[ 85 162 100  96 124  91 163 102 108] : V
[104  89 214 104  89 105 110 119 162] : X
[110 120 131 120 123 115 112 110 125] : B
[105  90 193  99  86 102 117 117 201] : Z
[105 109  86  94 129  92 164 100 105] : R
[103 103  92  93 124  85 165 100 113] : Q
[109 106 108 101 116 100 151 108 139] : G
which: [ 85 165 100] => Q
next: [105  90 193] => [99 86]

[ 62 128 106 100 101  91 123 102 127  64 148 121 153 121 129  77 117 218
 150 106 109 189] = E
[102 126 120 153 134 135 111 118 155 127 155 112 143 142 162 136 135 119
 129 153 114 115] = W
[123 106 153 218 129  62  92 117 121  64 100 127 150 102 109 148 121 101
 106 128  77 189] = U
[115 142 111 153 114 102 135 119 112 136 162 129 155 144 135 127 153 155
 120 134 118 126] = T
[146 125 121 128 155 118 131 111 129 146 106 134 153  93 136  91 152 124
 136 133 134 131] = F
[149 115 114 148 142  92 117 117 129  99  70 110 124  98  81 102 150 109
  93 108 134 132] = H
[123 106 153 218 129  62  92 117 121  64 100 127 150 102 109 148 121 101
 106 141 130 133] = A
order: [ 62  64  77  92 100 101 102 106 106 109 117 121 121 123 127 128 129 148
 150 153 189 218] => U
order: [102 111 112 114 115 118 119 120 126 127 129 134 135 135 136 142 143 153
 153 155 155 162] => W
which: [123 106 153 218 129  62  92 117 121  64 100 127 150 102 109 148 121 101
 106 128  77 189] => U

[133 119 118 195 134 130 102 150 142 155 127 149 108 128 132 133 138 127
 134 136 130 128 117 123] : Y
[115 126 138 195 130 153 102 139 116 145 109 163  96 123 165 168  96 144
 149 136 119 106 151 150] : M
[132 102 150 142 155 127 102 139 116 145 109 163  96 123 165 168  96 144
 149 136 144 125 122 114] : C
[134 122 167 195 129 118 102 156 159 136 129 129 123 133 109 109 147 127
 121 136 123 133 117 126] : L
[109 134 151 195 122 146 102 126 114 113 108 137 117 126 152 154 131 146
 139 136 141 129 129 118] : K
[153 138  96 145 144  96 126 115 149 195 109 163 168 165 123 151 106 150
 119 116 102 136 130 138] : S
[134 120 123 195 131 121 102 157 156 144 129 136 117 132 115 116 152 126
 125 136 125 132 116 125] : D
which: [132 102 150 142 155 127 102 139 116 145 109 163  96 123 165 168  96 144
 149 136 144 125 122 114] => C
order: [149 136 119 106 151 150 115 126 138 195 130 153 102 139 116 145 109 163
  96 123 165 168  96 144] => M
which: [115 126 138 195 130 153 102 139 116 145 109 163  96 123 165 168  96 144
 149 136 119 106 151 150] => M
which: [130 102 150 142 155 127] => Y

[146 174 139  79  56  98] -> tik
[ 82 121 183 203 158  96] -> tagu
[127 179 187 143  79  58] -> Fama
[141 195 193 171  85 137] -> batir
[179 127  69  63 113 164] -> togi
[129 184 185 134  84  95] -> Salif
[122  66  57 116 173 178] -> rinos
[193 195 141  84  85 137] -> tef
[179 127  69 108 168 202] -> bet
[123  78  93 150 185 159] -> Duzom
next: [193 195 141] => [84 85]
succ: [78] => [93]
which: [123  78] => Duzom
order: [164 113  63  69 127 179] => togi
next: [179 187] => [143  79]
which: [179 127  69 108 168 202] => bet

[107 146 123 196 138] : bifo
[109 136 198 165 141] : Peti
[135 184  88 197  98] : Fetak
[109 136  60 151  82] : pofet
[112 198 123 196 164] : zuz
which: [112 198 123 196 164] => zuz
succ: [112] => [198]
succ: [165] => [141]
which: [136  60 151] => pofet
succ: [197] => [98]

[118 167 186 125 119 117 127 119 179 141 121 140 128 120 141 146 131 150
 170 141 149 200 125 100 130 156 128 153 139 132 149 137 110 136] : Sifef
[118 124 186 125 119 117 127 119 179 141 121 140 128 120 141 146 131 150
 170 200 149 125 141 100 130 156 128 153 139 132 149 137 110 136] : Vafa
[118 128 110 124 131 136 200 149 125 145 118 132 140 120 128 119 179 141
 125 141 130 141 149 170 139 100 137 119 117 127 121 153 150 156] : Gipum
[143 156  89 130  99 116 109 137 125 146 111 123 149 119 129 129 132 116
 135 152 132 199 138 104 131 132 142 143 121 135 133 131 117 139] : guleg
[114 123 181 123 118 117 127 127 171 143 117 135 120 118 132 148 131 141
 174 147 154 193 125 104 130 129 127 153 136 135 137 134 107 139] : vebef
[117 131 180 122 143 118 124 114 154 155 121 131 129 118 143 140 130 132
 156 144 156 152 129 116 131 129 130 152 145 133 127 136 111 132] : nok
which: [141 149 200 125] => Sifef
which: [117 127 121] => Gipum
next: [118 167 186 125 119 117 127 119 179] => [141 121]
order: [153 139 132 149 137 110 136 118 124 186 125 119 117 127 119 179 141 121
 140 128 120 141 146 131 150 170 200 149 125 141 100 130 156 128] => Vafa
which: [118 124 186 125 119 117 127 119 179 141 121 140 128 120 141 146 131 150
 170 200 149 125 141 100 130 156 128 153 139 132 149 137 110 136] => Vafa
next: [144 156] => [152 129]

[122 163 134 142 121 123 138 138 144 147 141 136 139 115 147 113 124 145
 140 118 118 115 148 126 130 130 128] : P
[142 146 148 137 108 126 142 105 147 154 109 150 149 102 163 114 141 169
 123 137 130 129 179 147 147 131 139] : J
[106 121  89 129 166 127 109 161 112 106 161 106  96 161  95 141  93  62
 142 115 102 122  60  85  99 128 103] : N
which: [150 149] => J
which: [121  89 129 166 127 109 161 112 106 161 106] => N

